500 stands for zero in the data rows.
Each row of this table is followed by its label. One hidden rule gives the labels. It looks at one to three of the table's principal directions, none of them among the few with the most spread.
tensor([269, 324, 436, 201, 449, 453, 623, 281, 324, 772, 501, 734, 604, 447, 585, 745, 650, 505, 333, 401, 447, 452, 738, 688, 748, 572, 760, 278, 584, 483, 469, 445, 616, 804, 608, 534, 705, 567, 622, 882, 489, 457, 381, 557, 480, 305, 515, 631, 690, 456, 487, 480, 354]) 7
tensor([379, 602, 689, 721, 239, 477, 285, 378, 684, 540, 695, 628, 339, 795, 504, 704, 861, 427, 458, 533, 651, 582, 689, 637, 545, 635, 369, 497, 454, 514, 270, 589, 467, 483, 521, 475, 353, 528, 539, 392, 440, 284, 681,  91, 661, 599, 472, 600, 554, 529, 581, 328, 590]) 1
tensor([332, 635, 478, 656, 389, 519, 386, 565, 652, 399, 525, 598, 390, 469, 526, 748, 750, 438, 425, 381, 678, 428, 521, 454, 556, 753, 735, 529, 514, 381, 254, 431, 390, 475, 484, 395, 429, 557, 540, 574, 625, 483, 686, 474, 484, 514, 633, 517, 522, 613, 716, 441, 475]) 1
tensor([326, 435, 270, 453, 384, 496, 599, 591, 439, 355, 331, 822, 420, 195, 589, 515, 525, 343, 444, 432, 322, 516, 523, 304, 511, 638, 722, 591, 522, 364, 478, 420, 147, 502, 277, 403, 429, 558, 457, 751, 711, 543, 513, 581, 676, 596, 707, 545, 577, 670, 675, 306, 567]) 2
tensor([404, 307, 374, 211, 728, 443, 630, 398, 298, 497, 470, 605, 714, 427, 581, 437, 353, 447, 367, 480, 416, 444, 548, 401, 486, 384, 338, 492, 410, 369, 788, 645, 738, 590, 663, 463, 593, 486, 535, 667, 478, 557, 313, 500, 499, 384, 373, 659, 572, 273, 307, 518, 489]) 3
tensor([572, 524, 634, 437, 469, 501, 387, 534, 603, 407, 491, 545, 426, 557, 528, 440, 659, 424, 502, 445, 546, 436, 473, 569, 474, 539, 303, 495, 341, 616, 584, 407, 702, 486, 588, 515, 478, 500, 680, 392, 461, 535, 599, 516, 415, 506, 504, 477, 291, 318, 417, 466, 466]) 4
tensor([549, 421, 388, 458, 339, 682, 486, 494, 392, 407, 293, 461, 436, 334, 590, 506, 443, 434, 504, 451, 420, 629, 373, 481, 635, 634, 628, 386, 670, 417, 468, 332, 277, 452, 255, 594, 464, 524, 492, 498, 656, 510, 550, 648, 730, 564, 596, 494, 655, 562, 703, 428, 494]) 7
tensor([577, 454, 552, 484, 562, 437, 484, 564, 560, 444, 527, 396, 577, 515, 437, 485, 403, 557, 588, 526, 490, 374, 515, 530, 301, 306, 380, 636, 426, 454, 585, 459, 711, 488, 620, 649, 672, 479, 489, 402, 471, 510, 335, 477, 333, 598, 409, 583, 550, 556, 307, 445, 477]) 1
tensor([633, 450, 454, 683, 398, 431, 635, 661, 552, 412, 313, 560, 271, 256, 506, 237, 258, 576, 618, 622, 119, 486, 463, 244, 342, 498, 567, 706, 575, 583, 661, 526, 103, 404, 254, 449, 342, 545, 313, 387, 822, 515, 668, 592, 634, 754, 611, 342, 327, 815, 451, 469, 696]) 3
tensor([498, 441, 552, 436, 319, 342, 588, 658, 448, 348, 406, 471, 317, 391, 490, 456, 500, 531, 499, 540, 279, 486, 529, 449, 285, 392, 457, 603, 457, 451, 659, 398, 672, 441, 476, 712, 575, 491, 525, 576, 550, 435, 387, 552, 407, 736, 416, 463, 338, 477, 413, 231, 447]) 7
tensor([336, 595, 271, 657, 596, 791, 640, 576, 642, 377, 431, 440, 588, 385, 442, 560, 720, 639, 396, 476, 632, 252, 458, 287, 369, 680, 695, 435, 476, 331, 373, 439, 275, 655, 537, 281, 474, 613, 593, 546, 588, 531, 560, 575, 433, 463, 430, 428, 478, 670, 640, 528, 380]) 0
tensor([687, 469, 487, 374, 799, 438, 508, 426, 438, 678, 550, 402, 645, 570, 446, 393, 222, 508, 632, 463, 496, 495, 449, 621, 605, 342, 580, 529, 547, 620, 467, 508, 551, 590, 595, 461, 636, 374, 404, 512, 443, 682, 436, 689, 441, 291, 643, 468, 529, 559, 343, 725, 483]) 5
tensor([551, 496, 584, 497, 635, 548, 423, 483, 511, 385, 441, 562, 459, 400, 481, 511, 491, 434, 456, 474, 542, 446, 590, 470, 539, 462, 453, 594, 369, 491, 570, 577, 610, 337, 512, 385, 429, 518, 521, 445, 531, 600, 535, 460, 521, 515, 530, 532, 509, 491, 520, 481, 555]) 6
tensor([494, 461, 541, 435, 624, 594, 500, 378, 492, 628, 375, 507, 656, 423, 587, 584, 340, 600, 480, 344, 521, 451, 427, 589, 698, 556, 804, 377, 609, 526, 501, 475, 500, 533, 567, 431, 580, 493, 546, 554, 517, 708, 552, 714, 417, 356, 611, 507, 615, 536, 618, 726, 448]) 4
tensor([266, 452, 440, 373, 362, 488, 649, 555, 364, 367, 447, 622, 733, 426, 545, 673, 661, 539, 313, 368, 578, 348, 488, 379, 418, 479, 495, 431, 414, 280, 695, 507, 718, 591, 662, 489, 594, 552, 734, 665, 369, 505, 340, 437, 423, 515, 345, 556, 409, 276, 495, 419, 417]) 0
tensor([305, 293, 449, 462, 188, 344, 617, 570, 394, 222, 261, 713, 292, 257, 589, 503, 509, 444, 446, 570, 144, 544, 682, 337, 319, 442, 426, 568, 474, 341, 741, 468, 426, 323, 355, 660, 479, 503, 462, 689, 664, 371, 356, 346, 708, 897, 405, 599, 511, 478, 543,   0, 555]) 0
tensor([472, 560, 395, 514, 491, 783, 459, 599, 669, 402, 451, 483, 552, 421, 559, 527, 742, 484, 439, 441, 716, 479, 386, 503, 531, 676, 547, 429, 422, 452, 336, 282, 374, 541, 379, 446, 479, 565, 562, 505, 523, 482, 636, 593, 487, 466, 537, 447, 543, 470, 685, 540, 377]) 4
tensor([342, 295, 340, 231, 613, 700, 710, 340, 349, 502, 347, 664, 776, 295, 582, 430, 448, 550, 422, 410, 382, 343, 512, 456, 482, 422, 491, 321, 453, 426, 716, 396, 493, 681, 529, 454, 643, 544, 583, 734, 550, 636, 417, 631, 540, 411, 512, 675, 643, 382, 474, 463, 407]) 5
tensor([656, 365, 680, 408, 672, 353, 419, 422, 421, 480, 363, 653, 507, 578, 492, 553, 276, 349, 590, 426, 402, 552, 478, 508, 347, 274, 399, 636, 372, 539, 673, 539, 799, 417, 691, 554, 622, 350, 613, 536, 481, 765, 457, 582, 573, 609, 561, 724, 539, 572, 325, 324, 690]) 4
tensor([457, 557, 497, 535, 379, 345, 577, 446, 293, 551, 504, 568, 469, 586, 440, 521, 464, 452, 536, 486, 386, 605, 420, 393, 452, 496, 489, 418, 627, 564, 511, 586, 484, 472, 494, 445, 435, 484, 584, 573, 425, 519, 460, 488, 632, 475, 515, 486, 363, 501, 555, 451, 579]) 7
tensor([601, 629, 328, 814, 482, 446, 536, 699, 533, 333, 425, 433, 355, 521, 400, 327, 417, 441, 661, 602, 408, 544, 304, 179, 229, 503, 428, 657, 563, 524, 439, 506, 157, 354, 333, 385, 317, 493, 399, 348, 591, 504, 574, 511, 658, 649, 537, 367, 310, 764, 518, 426, 674]) 5
tensor([569, 341, 480, 403, 631, 786, 511, 362, 509, 561, 387, 541, 776, 403, 553, 457, 402, 552, 490, 469, 494, 413, 450, 512, 478, 427, 395, 473, 441, 466, 619, 478, 518, 570, 494, 474, 610, 592, 572, 398, 501, 613, 445, 520, 561, 470, 448, 692, 782, 605, 466, 600, 531]) 0
tensor([457, 549, 383, 616, 456, 312, 635, 715, 541, 385, 379, 416, 364, 422, 472, 478, 369, 576, 589, 569, 393, 540, 453, 380, 363, 473, 743, 539, 629, 466, 469, 414, 359, 401, 459, 603, 512, 428, 377, 575, 548, 450, 398, 634, 356, 655, 469, 284, 385, 561, 540, 428, 454]) 0
tensor([217, 586, 503, 395, 573, 213, 491, 394, 349, 522, 721, 634, 630, 607, 474, 768, 518, 455, 426, 380, 688, 449, 702, 674, 574, 400, 511, 502, 434, 429, 512, 517, 840, 500, 699, 527, 669, 413, 434, 769, 360, 449, 280, 393, 293, 357, 479, 660, 589, 222, 511, 529, 348]) 5
tensor([436, 572, 385, 627, 453, 607, 479, 598, 633, 328, 468, 468, 487, 381, 519, 561, 536, 522, 509, 400, 523, 415, 438, 433, 530, 694, 725, 581, 524, 329, 319, 443, 228, 506, 438, 377, 476, 475, 473, 519, 638, 575, 547, 544, 578, 558, 629, 459, 496, 676, 718, 463, 433]) 6
tensor([411, 520, 431, 482, 632, 438, 519, 451, 389, 520, 566, 453, 637, 614, 478, 530, 413, 461, 517, 484, 573, 547, 413, 454, 434, 411, 472, 407, 545, 429, 486, 591, 554, 492, 620, 492, 529, 424, 500, 602, 380, 563, 372, 497, 481, 407, 460, 595, 547, 391, 493, 477, 510]) 6
tensor([331, 600, 579, 643, 499,  48, 620, 654, 504, 397, 712, 614, 236, 461, 377, 509, 450, 544, 491, 679, 390, 396, 806, 361, 212, 286, 379, 806, 358, 468, 665, 671, 712, 328, 562, 580, 439, 517, 238, 592, 611, 280, 454, 267, 222, 711, 394, 501, 321, 429, 276, 355, 580]) 3
tensor([423, 511, 587, 409, 359, 610, 495, 499, 467, 451, 556, 459, 641, 553, 491, 695, 698, 529, 399, 428, 697, 466, 459, 564, 459, 490, 427, 395, 433, 356, 504, 430, 785, 557, 607, 634, 606, 532, 696, 519, 348, 450, 433, 425, 417, 514, 365, 597, 553, 309, 537, 433, 405]) 6
tensor([518, 516, 638, 396, 526, 318, 353, 502, 456, 479, 558, 575, 302, 533, 498, 463, 551, 347, 478, 512, 479, 541, 647, 641, 501, 372, 393, 552, 423, 613, 598, 493, 717, 415, 520, 600, 468, 501, 467, 517, 514, 455, 482, 510, 354, 490, 557, 516, 449, 374, 358, 393, 503]) 4
tensor([482, 411, 713, 467, 388, 369, 521, 322, 488, 803, 568, 562, 285, 657, 500, 490, 611, 557, 433, 656, 337, 638, 721, 575, 619, 521, 486, 405, 540, 701, 478, 694, 517, 566, 537, 529, 413, 465, 469, 635, 456, 387, 691, 336, 632, 504, 470, 499, 441, 494, 419, 378, 615]) 0
tensor([609, 490, 562, 536, 594, 660, 511, 441, 561, 592, 418, 415, 440, 394, 545, 494, 372, 628, 462, 545, 535, 529, 573, 598, 747, 535, 692, 494, 563, 528, 485, 499, 466, 423, 387, 519, 430, 565, 365, 357, 568, 482, 639, 555, 425, 475, 504, 379, 654, 531, 560, 748, 502]) 4
tensor([511, 438, 536, 371, 565, 307, 425, 503, 597, 600, 569, 607, 219, 534, 591, 536, 433, 335, 488, 586, 458, 718, 693, 655, 729, 532, 742, 607, 568, 445, 312, 543, 491, 513, 480, 679, 438, 417, 288, 600, 591, 378, 581, 487, 418, 517, 638, 455, 691, 480, 398, 434, 567]) 3
tensor([511, 555, 532, 548, 582, 390, 441, 368, 412, 657, 637, 331, 585, 657, 431, 573, 390, 577, 572, 437, 532, 450, 504, 622, 595, 461, 553, 469, 607, 554, 396, 564, 572, 525, 616, 458, 611, 422, 447, 530, 419, 577, 419, 502, 492, 340, 545, 562, 508, 569, 501, 608, 434]) 1
tensor([648, 508, 604, 480, 452, 531, 350, 535, 514, 523, 494, 363, 529, 576, 432, 487, 556, 440, 591, 504, 571, 516, 358, 508, 449, 480, 349, 465, 489, 610, 448, 461, 614, 411, 532, 596, 556, 478, 644, 402, 345, 585, 464, 508, 509, 489, 497, 564, 483, 519, 495, 416, 541]) 5
tensor([560, 442, 343, 438, 562, 750, 611, 436, 423, 751, 335, 404, 795, 331, 571, 361, 314, 695, 490, 488, 469, 471, 333, 518, 689, 539, 699, 283, 722, 651, 596, 435, 220, 621, 339, 446, 554, 641, 468, 426, 472, 561, 441, 758, 430, 276, 490, 368, 674, 612, 592, 935, 432]) 7
tensor([420, 616, 406, 673, 281, 690, 613, 383, 405, 492, 538, 383, 497, 492, 381, 531, 589, 664, 567, 506, 431, 423, 510, 535, 441, 533, 532, 353, 689, 480, 364, 344, 308, 562, 309, 490, 502, 645, 481, 400, 563, 357, 450, 453, 596, 518, 469, 474, 574, 679, 682, 503, 357]) 2
tensor([387, 381, 589, 359, 470, 289, 330, 373, 466, 539, 470, 783, 404, 411, 648, 566, 443, 347, 436, 441, 390, 548, 756, 660, 667, 453, 502, 612, 481, 554, 614, 508, 593, 379, 432, 559, 521, 523, 350, 614, 623, 448, 488, 421, 497, 519, 632, 674, 737, 481, 476, 430, 541]) 5
tensor([580, 504, 705, 540, 499, 555, 351, 424, 544, 482, 428, 484, 288, 587, 528, 515, 558, 422, 434, 618, 587, 767, 596, 568, 612, 492, 378, 465, 447, 588, 491, 580, 611, 225, 397, 556, 315, 456, 437, 411, 426, 405, 660, 355, 625, 598, 420, 464, 602, 353, 618, 414, 604]) 4
tensor([622, 503, 613, 510, 599, 399, 380, 471, 504, 506, 482, 534, 333, 614, 473, 430, 429, 344, 554, 563, 458, 698, 495, 474, 492, 462, 404, 582, 449, 609, 466, 616, 515, 353, 498, 470, 393, 361, 454, 511, 464, 582, 591, 475, 657, 541, 577, 523, 472, 519, 498, 372, 661]) 1
tensor([461, 568, 353, 701, 252, 659, 686, 688, 549, 417, 351, 446, 370, 260, 469, 382, 664, 673, 481, 604, 414, 411, 468, 295, 439, 622, 595, 453, 565, 571, 495, 341, 123, 445, 187, 447, 356, 670, 441, 469, 614, 363, 653, 539, 537, 629, 475, 250, 316, 626, 660, 497, 467]) 5
tensor([478, 375, 346, 296, 574, 744, 510, 601, 530, 308, 330, 595, 846, 354, 553, 537, 602, 414, 454, 286, 601, 283, 303, 412, 371, 519, 503, 491, 322, 311, 594, 333, 515, 707, 657, 437, 709, 482, 813, 595, 450, 778, 348, 688, 505, 474, 543, 651, 521, 518, 482, 391, 424]) 5
tensor([742, 544, 623, 403, 754,  76, 288, 538, 427, 593, 693, 403, 533, 785, 462, 443,  84, 262, 666, 555, 575, 739, 355, 533, 530, 316, 316, 716, 549, 542, 536, 788, 854, 322, 736, 664, 516, 300, 418, 299, 269, 573, 287, 447, 333, 391, 484, 549, 546, 354, 219, 677, 714]) 1
tensor([670, 422, 471, 538, 459, 392, 636, 603, 444, 500, 425, 544, 320, 390, 512, 276, 285, 493, 562, 687, 211, 633, 481, 330, 383, 437, 374, 654, 539, 561, 675, 590, 405, 422, 318, 557, 370, 568, 379, 359, 649, 379, 524, 496, 592, 666, 425, 383, 408, 595, 348, 527, 672]) 5
tensor([436, 450, 502, 522, 375, 356, 543, 518, 365, 357, 372, 600, 321, 401, 580, 358, 414, 444, 433, 573, 270, 614, 545, 321, 466, 470, 355, 549, 521, 500, 745, 628, 450, 273, 350, 481, 294, 523, 407, 500, 585, 414, 538, 393, 651, 649, 449, 451, 381, 379, 521, 368, 617]) 3
tensor([429, 540, 583, 471, 422, 466, 302, 467, 547, 385, 591, 570, 416, 520, 521, 548, 632, 363, 448, 458, 556, 543, 605, 597, 552, 569, 392, 551, 428, 472, 465, 537, 518, 430, 481, 480, 451, 464, 481, 507, 542, 450, 500, 372, 578, 521, 565, 585, 555, 435, 598, 369, 471]) 2
tensor([165, 409, 353, 364, 404, 757, 710, 405, 409, 395, 316, 582, 731, 214, 552, 654, 699, 706, 290, 399, 536, 284, 653, 519, 537, 555, 627, 238, 468, 382, 651, 300, 506, 581, 461, 454, 665, 615, 598, 771, 515, 456, 341, 545, 455, 485, 348, 544, 645, 342, 753, 453, 196]) 0
tensor([774, 429, 426, 397, 802, 526, 584, 511, 388, 621, 454, 317, 662, 482, 483, 243,  91, 539, 630, 574, 413, 576, 310, 496, 502, 321, 455, 482, 586, 597, 652, 573, 506, 523, 514, 528, 548, 462, 433, 337, 454, 626, 341, 730, 421, 365, 452, 395, 506, 494, 311, 800, 541]) 5
tensor([428, 593, 480, 465, 683, 266, 375, 448, 404, 540, 687, 445, 516, 628, 470, 544, 400, 397, 513, 474, 617, 510, 551, 583, 554, 412, 462, 516, 554, 502, 477, 601, 686, 430, 619, 512, 521, 458, 380, 532, 451, 474, 367, 480, 319, 317, 520, 561, 559, 366, 416, 603, 457]) 2
tensor([751, 557, 526, 551, 661, 486, 299, 557, 582, 540, 477, 390, 398, 665, 574, 402, 332, 309, 585, 573, 636, 867, 297, 527, 685, 569, 479, 534, 570, 587, 337, 588, 428, 288, 403, 510, 314, 383, 401, 299, 394, 518, 604, 540, 598, 440, 547, 357, 557, 436, 565, 668, 650]) 1
tensor([709, 594, 607, 611, 541, 496, 378, 686, 674, 433, 461, 188, 476, 597, 426, 320, 474, 569, 571, 620, 631, 505, 338, 398, 461, 491, 333, 561, 454, 644, 544, 574, 547, 293, 555, 546, 421, 407, 505, 231, 289, 533, 544, 468, 374, 533, 377, 287, 298, 405, 454, 591, 551]) 0
tensor([767, 478, 528, 459, 600, 619, 481, 449, 412, 541, 473, 414, 525, 634, 475, 306, 357, 390, 608, 575, 479, 711, 272, 452, 449, 416, 251, 440, 530, 591, 529, 544, 528, 464, 441, 518, 400, 470, 563, 289, 420, 553, 556, 544, 679, 461, 477, 484, 486, 451, 414, 569, 647]) 2
tensor([478, 558, 584, 417, 628, 434, 393, 384, 380, 468, 650, 405, 645, 539, 438, 594, 413, 525, 494, 383, 641, 346, 609, 703, 556, 323, 383, 551, 439, 467, 599, 478, 864, 445, 622, 541, 661, 491, 449, 449, 441, 531, 322, 467, 307, 368, 487, 632, 601, 358, 432, 630, 350]) 5
Here are more rows. What is the label of each one?
tensor([526, 516, 521, 531, 740, 654, 353, 462, 643, 478, 442, 418, 535, 477, 535, 435, 458, 473, 445, 547, 652, 551, 457, 423, 584, 582, 490, 467, 481, 519, 469, 642, 427, 339, 504, 371, 370, 477, 432, 422, 501, 576, 618, 494, 509, 418, 492, 497, 650, 466, 619, 608, 556]) -> 4
tensor([750, 429, 494, 408, 530, 535, 429, 553, 477, 434, 441, 425, 482, 476, 493, 363, 305, 357, 680, 485, 425, 629, 316, 506, 530, 468, 426, 593, 492, 514, 435, 414, 423, 431, 408, 595, 538, 349, 476, 445, 503, 668, 510, 608, 696, 556, 678, 547, 520, 551, 494, 401, 592]) -> 2
tensor([389, 517, 387, 458, 416, 157, 501, 584, 376, 492, 624, 549, 351, 500, 597, 425, 406, 380, 460, 586, 411, 652, 578, 457, 591, 471, 442, 599, 622, 449, 550, 602, 515, 371, 371, 604, 368, 546, 252, 529, 539, 234, 424, 369, 422, 480, 479, 417, 486, 312, 396, 546, 528]) -> 4
tensor([344, 639, 236, 715, 307, 769, 663, 659, 569, 392, 430, 470, 662, 376, 540, 664, 678, 667, 424, 363, 651, 326, 324, 386, 490, 727, 821, 437, 600, 268, 346, 294, 192, 677, 387, 394, 499, 679, 600, 452, 558, 452, 522, 600, 432, 507, 474, 356, 476, 667, 728, 676, 359]) -> 1
tensor([426, 537, 385, 541, 529, 815, 571, 376, 455, 586, 451, 469, 785, 496, 441, 569, 676, 608, 478, 378, 641, 308, 383, 472, 534, 598, 587, 221, 546, 540, 413, 426, 335, 681, 554, 276, 556, 592, 739, 536, 401, 659, 502, 589, 577, 293, 513, 532, 494, 583, 652, 610, 403]) -> 7
tensor([700, 358, 432, 491, 416, 850, 581, 615, 640, 477, 242, 397, 591, 344, 508, 268, 481, 587, 575, 634, 385, 549, 263, 326, 331, 550, 402, 442, 495, 567, 562, 379, 201, 545, 323, 578, 515, 526, 587, 363, 513, 552, 549, 620, 673, 667, 418, 449, 571, 688, 552, 432, 581]) -> 6
tensor([554, 287, 696, 292, 460, 664, 369, 248, 497, 596, 396, 674, 491, 482, 577, 511, 581, 407, 449, 417, 357, 526, 619, 654, 652, 531, 488, 401, 449, 559, 529, 548, 494, 609, 544, 457, 526, 462, 664, 580, 558, 667, 614, 483, 785, 497, 655, 703, 644, 582, 511, 288, 575]) -> 1
tensor([386, 303, 398, 255, 326, 335, 589, 567, 446, 495, 470, 768, 506, 265, 603, 581, 509, 418, 480, 497, 356, 479, 671, 569, 512, 485, 503, 586, 451, 453, 608, 306, 557, 587, 401, 720, 706, 549, 438, 732, 640, 352, 344, 506, 465, 609, 526, 638, 667, 456, 414, 362, 439]) -> 4
tensor([564, 621, 579, 477, 567, 363, 320, 481, 567, 610, 647, 398, 311, 706, 478, 627, 514, 348, 548, 539, 684, 732, 490, 648, 708, 624, 622, 472, 612, 535, 181, 519, 639, 415, 550, 636, 457, 402, 449, 483, 396, 426, 551, 497, 396, 384, 558, 451, 614, 409, 563, 550, 500]) -> 3
tensor([688, 377, 444, 473, 410, 999, 639, 470, 636, 614, 227, 391, 684, 376, 490, 360, 582, 717, 534, 575, 451, 452, 325, 462, 436, 568, 475, 373, 501, 613, 487, 228, 298, 666, 306, 563, 618, 619, 641, 345, 443, 534, 587, 642, 616, 568, 397, 463, 691, 754, 600, 579, 459]) -> 6
tensor([495, 594, 526, 458, 584,  91, 347, 610, 459, 547, 772, 497, 495, 738, 532, 590, 337, 282, 542, 461, 660, 675, 434, 545, 645, 467, 552, 674, 521, 382, 378, 735, 638, 443, 697, 586, 467, 301, 391, 551, 320, 528, 409, 397, 372, 394, 603, 524, 444, 301, 361, 555, 632]) -> 3
tensor([537, 560, 628, 409, 562, 697, 349, 263, 523, 730, 578, 527, 645, 740, 538, 718, 573, 432, 456, 389, 804, 653, 416, 747, 752, 610, 619, 281, 597, 530, 296, 460, 638, 653, 604, 538, 530, 491, 637, 427, 367, 537, 637, 551, 476, 272, 559, 584, 794, 421, 599, 739, 496]) -> 6
tensor([375, 503, 474, 601, 258, 455, 522, 553, 573, 451, 425, 631,  90, 351, 546, 517, 695, 460, 418, 610, 354, 616, 729, 445, 646, 695, 706, 537, 557, 511, 342, 468, 167, 400, 222, 493, 286, 532, 317, 663, 706, 313, 742, 403, 683, 668, 625, 372, 481, 603, 687, 255, 546]) -> 7
tensor([781, 520, 613, 516, 638, 751, 559, 367, 473, 666, 486, 201, 654, 633, 404, 401, 344, 716, 587, 483, 486, 474, 327, 608, 519, 426, 501, 410, 566, 592, 476, 505, 599, 629, 576, 455, 584, 480, 613, 269, 379, 657, 510, 648, 519, 385, 439, 410, 456, 628, 464, 756, 440]) -> 0
tensor([805, 426, 624, 315, 814, 515, 444, 397, 428, 699, 564, 270, 740, 779, 472, 577, 207, 496, 588, 449, 647, 622, 338, 740, 572, 296, 502, 505, 510, 443, 466, 558, 954, 630, 807, 677, 745, 347, 628, 346, 229, 673, 276, 634, 359, 345, 384, 569, 662, 450, 261, 727, 494]) -> 4
tensor([480, 514, 494, 387, 558, 163, 474, 688, 438, 469, 647, 564, 559, 537, 613, 487, 314, 350, 488, 494, 561, 636, 386, 462, 504, 406, 446, 603, 497, 385, 621, 677, 725, 398, 615, 623, 451, 479, 465, 480, 395, 441, 337, 467, 248, 459, 446, 464, 403, 178, 315, 632, 583]) -> 5
tensor([598, 604, 631, 602, 542, 282, 395, 659, 562, 439, 611, 412, 429, 596, 422, 434, 429, 485, 530, 628, 583, 519, 514, 448, 321, 342, 206, 761, 343, 575, 652, 609, 764, 284, 546, 615, 477, 473, 393, 321, 373, 407, 429, 354, 294, 610, 342, 488, 410, 418, 340, 539, 596]) -> 3
tensor([542, 629, 474, 590, 539, 618, 453, 510, 601, 589, 592, 350, 627, 581, 445, 491, 498, 566, 598, 452, 646, 439, 332, 537, 583, 602, 635, 404, 596, 540, 300, 488, 334, 577, 552, 446, 504, 485, 547, 394, 393, 605, 525, 569, 405, 350, 587, 436, 487, 561, 585, 682, 467]) -> 7
tensor([515, 553, 551, 546, 511, 776, 492, 309, 398, 706, 454, 330, 841, 676, 372, 543, 634, 671, 526, 416, 627, 390, 296, 561, 393, 487, 414, 118, 568, 726, 528, 460, 502, 674, 652, 372, 651, 529, 831, 475, 244, 690, 386, 638, 542, 284, 376, 569, 461, 575, 624, 610, 395]) -> 1
tensor([530, 501, 587, 482, 540, 389, 427, 488, 473, 486, 535, 501, 406, 500, 531, 540, 413, 462, 491, 495, 498, 554, 580, 596, 566, 449, 483, 582, 475, 492, 539, 527, 669, 382, 501, 573, 498, 487, 422, 476, 527, 471, 478, 478, 431, 524, 498, 527, 537, 428, 471, 519, 500]) -> 3
tensor([348, 449, 348, 468, 363, 712, 748, 476, 443, 573, 441, 577, 649, 419, 502, 536, 713, 657, 421, 510, 481, 401, 540, 527, 402, 473, 581, 260, 544, 483, 529, 311, 377, 767, 429, 508, 585, 675, 613, 603, 502, 359, 417, 561, 459, 484, 370, 440, 525, 515, 507, 509, 343]) -> 2
tensor([610, 652, 784, 604, 458, 432, 284, 371, 553, 575, 775, 410, 553, 848, 365, 695, 540, 484, 595, 418, 707, 525, 493, 714, 485, 458, 355, 582, 446, 531, 337, 581, 763, 526, 701, 517, 585, 370, 576, 337, 355, 540, 531, 326, 537, 472, 534, 641, 513, 541, 489, 538, 531]) -> 6
tensor([555, 578, 535, 385, 600, 311, 380, 538, 350, 547, 634, 399, 631, 718, 440, 560, 417, 334, 543, 441, 693, 596, 334, 531, 525, 374, 446, 469, 542, 476, 480, 613, 767, 472, 715, 604, 550, 387, 608, 486, 208, 603, 306, 523, 342, 328, 497, 536, 470, 302, 375, 547, 553]) -> 7
tensor([287, 402, 480, 197, 664,  87, 501, 521, 367, 420, 624, 807, 387, 528, 548, 627, 578, 179, 387, 440, 565, 504, 749, 488, 615, 417, 525, 544, 326, 378, 560, 638, 785, 520, 789, 518, 499, 319, 511, 930, 471, 558, 471, 426, 418, 410, 639, 623, 364,  84, 255, 211, 564]) -> 2
tensor([596, 498, 585, 451, 633, 263, 389, 528, 483, 635, 684, 435, 570, 661, 413, 536, 340, 403, 613, 529, 565, 564, 479, 543, 524, 391, 475, 632, 460, 523, 412, 699, 601, 485, 699, 568, 603, 305, 462, 566, 305, 640, 353, 431, 466, 437, 564, 624, 515, 520, 365, 456, 631]) -> 0
